Each named turn below is shown by a few rows before and after it. Which turns, in which order, take the first row of each later pair to the second? The first pair is answered.
turn j248:
[-5,-10,-9,-16,-2,-8,-18,14,17,-1,-42,19,-14,11,-9,-11,39,-3,17,7,18,-12,-27,1,16,-51,-16,-3,-31,52,2,-10,4,-10,16,22,31]  ->  [-9,-9,-7,-15,2,-7,-16,11,15,3,-42,21,-12,12,-15,-3,35,-7,16,14,20,-10,-28,5,18,-44,-15,-10,-29,56,4,-7,-1,-15,19,16,29]
[21,25,22,-23,25,5,45,-2,8,25,-10,12,-12,-23,5,1,38,3,9,25,2,-4,3,-59,5,-46,-29,23,-10,21,33,1,-8,-25,30,-20,11]  ->  [-4,9,4,-7,51,-8,-5,31,-6,26,-30,20,14,5,-6,2,1,12,-6,1,26,-6,13,-33,7,-22,1,11,-16,45,39,-3,-41,-47,29,-34,-16]
[-15,14,-13,13,18,-17,-29,-16,-13,10,9,-2,33,9,-19,35,-14,-5,-15,-5,8,19,6,31,-10,42,35,-8,-13,19,5,2,-29,-2,9,-26,-20]  ->  [14,8,-11,9,-2,-22,4,-17,-5,-1,46,-44,16,-21,0,-21,42,1,5,-21,-2,32,5,-1,-23,-4,11,27,-10,-15,-18,-7,-6,32,-10,20,7]
[-17,37,41,-22,-13,36,8,-38,-8,44,-16,4,-12,-13,-32,49,24,32,20,41,4,-30,0,-6,0,41,-16,-16,-21,-4,27,-22,-9,-4,27,-3,25]  ->  [-23,-10,11,-1,9,8,-49,27,-26,27,-18,-21,21,8,-28,-13,9,59,3,-25,35,-23,22,2,-20,35,16,-1,-33,1,15,-39,-55,-9,6,31,1]
turn j318:
[30,4,18,6,-3,16,-5,-16,-14,3,-11,24,-8,-18,12,34,-3,-12,5,12,-16,24,2,-7,1,-6,-18,-3,-11,-27,13,10,16,11,13,-10,3]  ->  [30,-8,27,5,3,15,-3,-5,-7,4,-22,27,-7,-14,18,20,-4,2,2,3,-11,17,7,-13,8,-21,-20,-7,-22,-10,15,12,19,-2,7,1,-3]
[14,-19,2,-22,-17,-18,-2,-19,1,43,-12,21,16,-4,6,-7,0,-8,5,35,13,-23,5,-13,-16,33,-14,-30,-12,28,21,-4,-7,-15,-38,0,5]  ->  [13,-26,-5,-15,-14,-22,-10,-7,-7,37,-12,18,21,1,10,-13,-7,0,5,26,16,-22,9,-11,-17,32,-8,-31,-14,30,18,-5,-19,-15,-34,1,-1]
[51,4,-44,18,-2,6,-2,-32,-9,-58,48,-47,2,-1,-1,67,56,-7,13,5,1,5,-1,-29,-31,28,14,25,23,-41,-24,1,16,24,-16,-9,9]  ->  [53,-6,-8,-9,-19,25,36,-35,16,-37,31,-18,-26,-5,15,52,66,1,29,21,-10,-20,-21,-40,-14,-21,-7,16,18,-15,-18,10,55,4,-28,14,23]
[-21,-8,42,4,8,-2,19,13,7,6,-34,49,10,20,9,15,-25,9,-10,0,10,-23,-10,11,42,-7,8,-31,-2,43,22,17,13,-37,0,-19,-32]  ->  [-23,-7,16,22,22,-19,-10,23,-13,-7,-25,27,33,29,1,20,-37,6,-21,-14,18,-7,0,21,29,26,24,-21,-4,25,13,6,-20,-22,10,-35,-49]
turn j877:
[21,19,17,-43,-37,28,-38,4,7,32,-14,0,-24,-4,-37,-41,-16,-17,12,11,-1,-14,11,-7,1,-44,15,9,10,25,8,-39,22,3,-17,7,-12]  ->  [27,7,12,-38,-26,31,-44,1,-2,37,-21,-4,-22,-3,-24,-32,-13,-9,20,6,0,-9,11,-18,6,-54,12,1,0,33,16,-39,14,-2,-21,2,-13]
[-18,30,0,19,15,8,-30,33,-26,-4,-18,14,62,56,-30,-1,-45,22,-39,-10,2,30,22,61,6,51,-8,39,-8,-17,-10,14,-5,29,3,-38,-65]  ->  [-11,28,-6,14,-1,2,-16,44,-22,-12,6,-7,53,49,-36,-53,-26,22,-37,-19,2,31,21,52,-4,39,-10,67,6,-39,-28,6,11,48,-16,-4,-48]
[-10,8,-18,11,-22,-34,35,26,17,-33,31,-19,28,-14,-3,-81,-1,8,16,-30,18,-1,14,-4,28,-4,36,12,-15,-30,-38,-19,16,40,-18,51,16]  ->  [12,-18,-31,30,5,-23,9,18,2,-26,14,-32,22,-22,32,-42,10,35,36,-49,15,14,25,-37,25,-49,12,-8,-57,6,-16,-20,-11,20,-4,39,12]
[-3,8,7,-13,-7,18,5,-17,9,-3,12,-12,-10,-8,17,-31,26,2,1,-13,-12,-10,6,-6,-5,8,-1,10,8,-22,-11,6,1,21,-19,11,11]  ->  [6,-3,3,-9,4,22,-7,-23,1,0,6,-16,-13,-7,30,-9,28,11,6,-20,-17,-2,14,-22,-4,-9,-12,-2,-10,-7,-4,6,-10,12,-13,5,6]
turn j406:
[-1,-19,9,14,36,-6,19,9,20,-21,-15,-19,-4,23,45,0,-33,14,18,-44,2,54,11,3,22,36,9,-5,-30,2,-3,-14,-1,24,-9,7,4]  ->  [-16,-18,6,5,25,-2,10,20,22,-8,-18,1,1,29,23,-18,-53,4,4,-29,7,35,4,25,21,56,31,-2,-10,5,-9,-13,1,16,-21,14,6]
[6,-10,-22,14,8,-8,-23,11,-2,-10,26,-29,6,-7,-7,-25,0,-3,4,-11,-4,13,15,-9,-32,3,11,11,0,-18,-9,-19,-30,13,-15,13,2]  ->  [-6,-11,-13,-11,-1,10,-29,12,8,21,7,11,-4,1,-18,-19,-30,-7,-2,21,-4,-20,2,10,-26,7,24,-6,10,13,2,-12,-17,-19,-22,21,9]
[-33,11,47,37,-22,-13,25,-9,36,-7,4,8,17,-9,27,-34,34,16,18,-44,-1,-10,1,22,32,-45,-22,-20,7,-14,-33,2,26,-22,24,5,3]  ->  [-37,16,41,35,-30,-20,17,1,35,-15,12,2,28,-2,13,-45,23,12,11,-44,1,-9,-2,35,28,-30,-9,-10,22,-23,-41,-1,22,-14,16,8,3]
[-17,7,31,-1,-10,9,-35,-27,5,50,-16,17,-62,-10,-28,-13,-61,-4,26,14,2,-29,-13,7,51,36,-12,-5,18,29,3,-35,-15,-7,18,41,15]  ->  [8,0,38,25,7,4,-17,-44,-7,27,-11,-11,-64,-24,12,21,-24,11,46,-15,-9,10,-3,-35,55,-5,-51,-8,-17,21,9,-32,-19,4,39,21,11]
Then:
Between the rows of a pair lie 2 to 4 turns.
[10,-16,-42,-26,-14,7,-37,17,-25,5,-24,0,1,49,-38,-19,-17,-6,-28,10,17,-21,17,19,-40,66,22,2,39,12,15,7,-33,6,-4,33,1]  ->  [33,8,-19,-44,-39,23,16,-29,-6,8,-6,-11,-33,18,-31,-11,26,-18,-8,38,-12,-18,3,-11,-42,39,-19,9,47,-6,8,9,9,27,-5,41,35]	j877 then j248
[-11,5,10,-16,-41,-20,75,-26,22,16,29,-3,0,-13,35,-17,50,18,15,-30,1,3,-10,-27,36,-16,-33,46,0,-25,11,-31,8,8,8,7,-21]  ->  [-42,-21,-13,8,-3,-37,10,19,-4,15,-5,14,38,26,24,-4,-10,29,-11,-54,33,-1,0,13,40,25,12,27,-12,9,27,-29,-46,-24,14,-17,-61]	j248 then j248 then j248 then j248
[1,-1,6,6,12,-9,-26,-32,-20,4,-28,5,12,-6,13,43,-8,-8,11,35,-19,-10,19,2,16,30,10,-20,-34,22,-6,26,-31,-27,17,-56,9]  ->  [0,-24,-13,-7,-11,-20,-53,16,-12,0,-7,-20,15,-6,-5,-57,-14,-5,-5,13,-2,-31,21,18,-5,26,44,16,-7,11,-34,4,-35,-24,-24,16,18]	j248 then j406
[-22,-18,3,17,7,-42,8,56,-7,-21,-7,-4,36,30,-1,-56,-15,14,-16,-50,14,7,10,14,16,6,16,18,-10,-8,-24,-3,-3,8,-2,19,-31]  ->  [-12,-1,38,-24,-25,-5,59,12,23,15,-15,33,-9,13,-3,-42,-3,-5,3,11,-11,-28,-18,8,27,-25,-12,7,9,7,-16,12,53,1,-11,33,6]	j406 then j877 then j248
[7,-38,3,-11,15,9,-3,4,-6,-5,-12,-11,5,8,18,-26,24,28,-9,-12,-3,-17,16,-28,-1,-42,-21,-8,-24,34,6,-14,5,-3,-22,10,-2]  ->  [-8,-37,-4,-23,1,4,-14,23,-5,0,-8,-2,15,17,-6,-54,1,21,-25,-3,11,-32,9,0,-10,-13,7,1,5,26,-5,-16,4,0,-35,24,-3]	j406 then j406
[-13,-6,-2,18,-10,26,9,29,4,-40,1,-24,-1,-2,13,-10,4,32,10,-27,4,-9,21,-27,0,-32,-17,23,-8,-18,6,0,-2,1,-6,-2,-15]  ->  [-22,-6,6,16,-4,32,6,26,8,-39,-15,-9,2,7,16,3,-5,34,11,-26,8,-14,22,-23,10,-28,-15,10,-13,-3,16,10,0,-15,2,-13,-21]	j248 then j318 then j248
[-8,-22,14,19,28,-12,-8,12,-30,-18,5,-36,15,7,10,19,24,18,-10,-7,10,33,-9,-22,7,-4,-18,-3,-22,1,24,7,1,-17,5,-29,-21]  ->  [-32,-18,20,-7,8,1,-22,25,-12,7,-11,1,8,21,-22,6,-15,2,-29,24,19,-13,-21,12,7,19,13,-13,4,21,33,12,13,-38,-9,-15,-17]	j406 then j406
[-11,40,25,-31,-46,-16,-6,47,34,-3,-17,23,-10,-8,-34,-25,29,3,-22,60,4,-7,4,31,-11,48,10,2,42,-29,-30,16,37,-6,14,-23,5]  ->  [-12,-15,13,3,-5,-28,-57,89,14,-9,-42,11,11,11,3,-23,16,48,-19,-1,26,7,30,14,-10,6,15,-13,-8,20,-11,13,-11,-39,18,-19,-26]	j406 then j248
[32,-19,33,-9,9,29,33,-3,-9,13,-27,0,-28,-23,-8,15,39,-16,41,-17,0,-6,24,-42,-28,6,-44,30,-13,-9,-41,10,10,33,4,3,45]  ->  [1,2,22,-14,11,28,4,4,-17,24,-41,28,-6,4,-50,37,-9,-36,12,10,18,-24,14,9,-22,77,-4,15,10,-10,-38,11,-5,21,12,-30,27]	j406 then j248
[39,-33,13,-9,-2,5,-23,2,4,19,-17,-10,-28,-25,28,-9,9,9,8,4,-4,2,12,-49,0,-69,-31,-7,-16,34,5,0,-14,0,-13,34,26]  ->  [36,-9,-30,16,13,-13,-57,-5,-21,-3,7,-47,2,-21,5,14,2,-13,-7,-2,3,31,23,-29,-27,-5,-8,8,0,-7,-13,-20,-55,33,1,1,15]	j318 then j318
[0,-19,1,-9,-16,-3,-16,10,7,8,7,7,-4,-8,2,-33,-15,1,2,12,1,-10,0,-2,-12,-15,7,2,11,4,-9,-7,-7,-18,-11,27,9]  ->  [5,9,-6,-2,-17,0,-12,-10,5,4,19,8,-5,-16,-13,0,-10,-13,7,34,-11,-1,-4,0,-15,11,5,-1,20,-16,-8,-12,-4,-3,4,7,17]	j318 then j318 then j248
[-8,2,-20,16,12,9,-35,-14,-11,16,2,-9,12,0,10,42,-8,1,3,11,0,7,10,4,-23,15,14,-11,-13,10,21,-6,-53,-15,16,-17,1]  ->  [-25,6,12,-9,-8,19,-4,-9,11,31,-16,37,4,12,2,23,-19,-3,-3,32,0,-19,-6,19,7,14,15,-22,-5,27,25,8,-11,-32,10,-6,-1]	j318 then j318 then j318 then j877
[16,18,-36,8,-2,-25,29,-62,7,31,-7,-28,-53,-41,-26,57,-16,-33,8,56,-54,-34,7,8,-12,35,12,-21,33,-1,-10,30,-23,2,13,17,51]  ->  [18,-5,-39,-6,-15,-21,19,-30,15,43,-6,-34,-57,-41,-29,-13,-20,-26,3,46,-44,-54,6,6,-26,11,24,-13,39,10,-19,19,-22,-10,-17,64,61]	j877 then j248 then j248 then j406
[-5,-9,20,20,4,3,18,-12,5,-13,-20,32,-28,-5,37,-5,10,24,29,8,3,2,21,-17,49,-34,-26,-19,-26,18,2,27,40,-9,26,-19,-11]  ->  [0,20,15,20,-3,6,28,-38,5,-16,-3,24,-35,-15,22,21,21,6,31,31,-8,10,15,-18,41,-9,-33,-12,-10,-5,-3,21,41,12,33,-34,1]	j318 then j318 then j318 then j318
[-14,27,16,34,-11,-26,55,-8,16,-30,23,11,16,21,23,50,-3,-6,25,-15,-15,21,11,-5,11,9,9,-6,-46,0,46,20,1,15,29,-44,20]  ->  [-34,16,2,25,-17,-34,15,33,19,-25,15,23,35,42,-5,8,-42,-5,-1,-22,5,-2,15,35,6,39,50,-2,-26,7,36,15,-13,0,12,-28,7]	j248 then j877 then j406
[-5,0,7,-13,-18,23,-24,-23,31,34,-11,38,-13,-1,-10,40,-27,1,12,56,-17,-24,-14,10,-8,4,16,-19,14,45,23,-11,9,-17,-17,8,25]  ->  [22,-16,-28,40,21,-9,-46,-10,-5,-16,16,-38,10,-15,22,39,14,22,25,-14,-7,41,21,-27,-27,-17,-1,6,-24,12,13,-26,-43,15,-3,-4,7]	j406 then j248 then j318 then j248
[-9,50,21,5,10,8,22,-34,6,11,-8,11,14,10,-20,74,4,-7,5,36,-5,18,2,-1,23,48,-13,-15,8,-10,4,15,16,23,37,-52,9]  ->  [-31,31,10,2,12,2,-14,3,8,25,-24,37,28,36,-34,48,-33,1,-15,31,13,-10,2,30,21,62,22,-20,21,15,7,16,1,-3,22,-36,-9]	j406 then j877 then j248 then j406
[1,-36,-13,-3,9,17,-28,15,-12,15,-15,16,-1,0,11,9,-15,11,-14,-4,12,-17,7,-9,-11,-16,23,-16,-5,26,13,-2,-22,-26,-13,1,-2]  ->  [1,-36,-24,3,8,6,-27,22,-15,2,-1,-4,8,1,9,-17,-6,9,-22,-15,17,-6,13,-5,-19,-8,31,3,2,8,2,-13,-26,-7,-18,9,-2]	j248 then j406 then j248 then j248
[-10,21,6,10,22,-8,-5,-7,5,-20,-2,2,12,7,8,23,-1,-2,-6,-19,-1,18,7,-2,21,32,-8,-9,11,-1,2,-6,-4,17,10,-42,-13]  ->  [-17,15,1,-10,-1,-5,-13,12,15,-4,3,12,13,11,-9,-26,-18,-8,-21,-10,4,-9,-3,18,13,37,18,4,34,0,-9,-13,4,8,-13,-9,-4]	j248 then j406
[-12,27,3,-9,-12,1,-14,-5,-1,6,15,24,7,14,-31,1,-31,-30,-15,37,4,-2,-19,33,1,43,26,2,26,-11,-5,-2,12,-1,-5,-9,7]  ->  [6,-27,1,10,7,-11,-26,39,-7,-9,7,-9,10,12,14,-52,-4,17,4,-34,17,16,-1,-4,1,-31,7,10,-17,13,-5,-5,1,-16,-20,26,-4]	j406 then j318 then j248 then j406
[18,-41,-11,0,3,16,4,-7,11,10,4,-16,-7,-33,18,-12,39,13,16,-5,-22,-9,-1,-44,-25,-39,-24,12,-7,12,-1,4,5,-6,-9,34,19]  ->  [8,-48,-15,15,28,12,-24,5,-1,12,-14,-5,8,-14,23,18,18,21,11,-15,-11,-6,8,-37,-17,-29,-14,-11,-26,37,18,12,-18,-26,7,9,-1]	j877 then j248
[7,-28,-6,-19,11,28,13,-8,16,31,1,38,-3,-9,-22,-23,-2,-9,-12,21,-24,-49,-18,10,-4,-3,10,8,40,31,-24,11,-2,-9,-9,22,-8]  ->  [7,-37,-27,-5,15,9,3,10,7,6,17,5,15,-13,-22,-50,4,-3,-18,-9,-15,-29,-7,10,-17,2,17,28,39,10,-38,3,-20,9,-11,26,-13]	j248 then j406 then j406 then j406
[-17,-2,12,12,16,-21,-2,4,-3,-20,-11,-1,25,15,14,-2,0,19,5,-13,0,-6,10,-17,13,-11,-2,7,-16,0,-10,11,4,-9,12,-20,-21]  ->  [-8,-4,2,3,7,-20,-2,3,-1,-23,5,-19,17,6,12,-31,14,13,9,-18,-3,-7,8,-23,-1,-13,-5,23,-13,-14,-24,1,6,4,1,-4,-8]	j248 then j406 then j877
[-26,38,-29,6,-5,5,22,-15,-14,12,-25,-10,1,38,-28,11,-23,21,-26,18,0,12,-4,25,53,36,31,5,-28,-4,15,-51,26,-19,25,-16,29]  ->  [-12,9,-42,24,6,-6,10,9,-23,-6,-19,-46,10,32,0,-22,0,51,-14,-30,8,29,11,2,44,-5,22,18,-54,-3,8,-61,11,-18,16,9,22]	j406 then j248
[-12,1,26,-28,-46,-27,33,46,-10,-2,11,17,19,-13,42,-45,-13,13,-15,-36,7,14,-16,-12,10,-48,12,42,-16,-6,-24,-14,46,7,-38,-4,-29]  ->  [-2,-8,1,-2,-15,-32,-2,48,-34,-13,13,-7,34,-11,50,-17,-15,21,-12,-59,16,33,5,-15,-6,-48,11,35,-38,-3,-20,-22,3,9,-26,-21,-43]	j318 then j877
[4,-5,3,16,-5,6,-3,5,5,-22,5,-17,31,9,18,-59,20,-7,-13,-16,50,4,-11,8,27,22,23,6,38,-29,-42,-1,38,23,-19,18,-53]  ->  [13,16,27,5,-2,35,22,-54,11,0,-14,15,0,-4,27,32,30,-17,13,31,24,2,-20,-17,44,11,-17,-28,26,-8,-13,14,54,8,10,-17,-36]	j877 then j248
[10,-3,-3,14,-5,-4,12,17,-3,6,-21,19,8,12,7,-10,-11,19,17,-3,15,-34,7,35,-10,-1,-8,-25,-12,16,15,16,35,-23,-26,0,-17]  ->  [10,-11,-11,23,3,-15,2,21,-10,-3,-17,4,14,10,17,-21,-3,28,16,-21,19,-19,17,28,-15,-2,-6,-14,-21,9,11,15,27,-16,-25,5,-19]	j248 then j406 then j248 then j248
[7,3,-13,-2,-27,-8,23,-32,-5,-16,20,-14,1,26,39,15,-9,25,22,2,16,23,19,-13,-5,0,-17,26,8,-29,10,-3,-24,26,12,0,21]  ->  [5,-14,5,-11,-27,-4,29,-16,1,-7,10,-4,-5,29,54,-4,-11,39,27,-10,21,9,16,-21,8,-28,-17,22,-2,-4,16,2,-12,2,0,14,21]	j318 then j318
[-10,0,4,-12,9,-14,-5,16,-24,-5,30,-16,17,-5,-10,2,-16,10,1,-17,10,2,-9,3,-4,25,0,20,8,5,-19,-1,-10,2,-7,2,-21]  ->  [-11,5,8,-11,17,-10,-11,6,-25,2,23,-6,16,-1,-8,25,-22,7,-1,-12,10,0,-11,5,1,30,0,11,3,14,-12,-1,-15,-4,-1,-12,-24]	j877 then j248 then j248
[-3,38,4,5,-5,-27,26,-7,10,-34,-1,-16,32,11,-27,-16,3,-19,-35,-4,19,11,1,34,22,52,46,31,8,-39,-9,13,14,30,-7,-35,-18]  ->  [18,-10,3,7,2,-24,21,24,12,-35,-2,-43,22,-4,10,-66,32,20,-19,-45,17,13,9,-3,14,-26,30,44,-18,-16,-11,9,12,18,-29,13,-13]	j318 then j877 then j318 then j318
[-2,20,31,17,23,-21,20,-36,-12,-4,2,-30,24,-13,22,51,17,-21,19,14,6,41,11,-22,35,16,-34,13,-39,4,-20,17,12,15,14,-61,-41]  ->  [-14,29,56,-2,3,-16,46,-33,3,6,-4,0,13,-9,9,33,12,-26,15,34,5,22,-5,-11,50,19,-29,11,-23,10,-21,30,43,10,15,-54,-39]	j318 then j877
[27,2,-7,-9,-19,-32,10,20,16,10,30,-29,-35,7,10,-27,13,19,-1,12,-3,-32,21,-9,4,-18,-19,20,-27,5,-14,-22,-12,14,-12,18,-11]  ->  [18,-9,-7,0,1,-31,-12,24,9,13,8,-18,-26,19,15,-1,-5,31,-2,7,6,-34,24,-8,16,-16,-17,-1,-44,33,-1,-18,-28,-4,-2,1,-26]	j248 then j248 then j406 then j406
[12,48,41,-12,-8,13,37,26,-35,6,-19,16,-25,-5,29,36,25,12,2,-38,-3,21,3,-42,24,-8,-7,-4,-18,-11,6,29,19,-12,17,-28,16]  ->  [-4,35,24,0,6,-5,-2,68,-45,-4,-23,13,3,16,19,4,-5,23,-19,-66,19,19,13,-12,22,15,25,2,-17,-8,5,21,-3,-20,9,-23,-8]	j877 then j248
[-16,-9,3,-9,-21,-27,10,12,-24,-34,15,-10,12,10,-7,-28,1,1,1,-15,3,21,1,-15,-7,3,-6,19,-1,-28,0,0,3,25,-14,18,2]  ->  [-11,-15,26,-14,-10,-7,13,-7,-17,-11,-15,19,1,8,13,27,-6,9,14,3,-11,13,-4,-31,13,-20,-27,-13,-22,9,26,18,13,-4,6,-5,-1]	j877 then j248 then j318
[25,25,10,5,-6,-4,-28,-25,-19,9,20,25,-14,-57,7,11,14,-13,29,5,-19,7,-6,-52,-15,-12,-37,11,4,-7,19,-22,10,25,-14,2,3]  ->  [-10,30,3,9,-4,-18,-53,-3,-24,7,5,56,14,-26,-19,12,-37,-22,-3,11,1,-13,-11,-3,-2,43,3,5,20,0,23,-19,-2,8,-11,-22,-17]	j248 then j877
[30,-46,0,38,35,-6,-41,2,-33,-23,8,-30,5,-5,55,12,37,40,33,-38,-11,15,-2,-31,-10,-55,-16,-35,-28,26,1,-14,-23,-4,-15,-12,-11]  ->  [23,29,21,-8,-28,11,24,-61,-1,-11,41,-4,-26,-25,2,19,44,-19,26,50,-37,-10,-36,-6,-9,-1,-23,-23,40,-26,-20,-7,38,31,-18,-15,37]	j406 then j248
[-35,-8,58,6,8,-17,67,4,5,-14,-52,59,13,52,3,14,-17,-5,-8,15,9,-32,-30,27,53,17,-33,-29,-29,-20,21,35,18,13,20,-22,-6]  ->  [-33,-43,36,8,9,-28,34,55,3,-15,-53,35,20,62,10,-62,-21,16,-11,-29,28,-43,-21,30,34,-7,-16,-10,-31,-10,6,21,-1,4,-10,29,-13]	j248 then j406
[-12,33,-27,5,-15,-35,13,-13,30,8,31,20,33,-23,-20,18,-6,-17,-50,-13,-10,10,-2,8,25,71,-6,-8,24,-63,23,19,12,20,32,-35,-16]  ->  [-17,-20,-35,9,-10,-47,-19,47,26,9,15,10,43,-10,-5,-62,-12,20,-59,-64,12,-4,6,10,23,26,18,6,10,-32,16,9,2,-6,1,18,-31]	j318 then j248 then j877
[19,12,-22,-12,14,15,-24,-43,-10,16,12,-18,-21,-7,1,55,8,9,12,19,3,-12,4,-23,-29,-13,-23,-32,-13,30,7,-13,-5,4,7,1,24]  ->  [8,-8,-42,3,17,-9,-56,11,-21,-4,17,-39,8,12,-10,-11,-10,22,-9,-23,27,-9,13,2,-36,-4,11,-11,-5,22,-8,-23,-28,7,-12,27,6]	j877 then j248
[-1,-28,30,2,5,7,29,18,13,-1,-15,20,-15,22,28,-38,-2,-10,-16,-40,-5,-11,-7,-17,41,-42,-32,-11,-41,-1,19,-5,6,-7,-12,41,-16]  ->  [2,-11,-9,22,14,-15,10,25,-14,-31,17,-17,12,20,10,-44,0,-28,-28,-59,2,19,7,-4,19,6,-16,11,-24,-43,-5,-23,-28,31,-6,24,-27]	j406 then j318
[-29,17,-24,-9,30,18,-17,-4,24,34,6,50,8,9,-20,73,-26,-24,-7,-5,2,-7,12,18,-4,65,14,-44,19,12,46,16,-19,-4,23,-21,-28]  ->  [-27,1,5,-27,26,33,5,-1,41,44,-9,71,-9,6,-8,57,-18,-9,0,0,-2,-25,3,11,11,26,6,-52,10,37,57,28,11,-23,16,-1,-24]	j318 then j318
[-10,4,-11,-2,0,10,-19,7,6,14,-18,30,-2,2,-30,8,-29,-13,-14,27,-6,-32,-15,28,1,7,9,-26,29,23,10,-8,-8,-17,-20,-8,7]  ->  [-8,26,-15,24,4,-15,5,2,-7,-27,17,-5,22,-3,-23,7,-2,-20,-18,-2,-4,14,-3,21,2,32,1,-1,26,-31,-13,-10,-19,23,0,-31,-9]	j406 then j877 then j406 then j406
[1,-17,-25,-15,-4,29,-39,-24,-11,6,37,-36,-14,-20,-12,-6,20,8,37,-7,-28,21,-7,-8,-31,-9,7,1,2,-7,-9,-11,-17,6,-9,27,30]  ->  [-20,2,1,-42,-21,38,-12,-27,9,22,22,11,-23,-11,-33,-2,-3,-8,24,28,-28,-8,-27,17,-6,7,19,-15,21,3,-3,-2,18,-8,-10,22,33]	j248 then j318 then j877 then j877
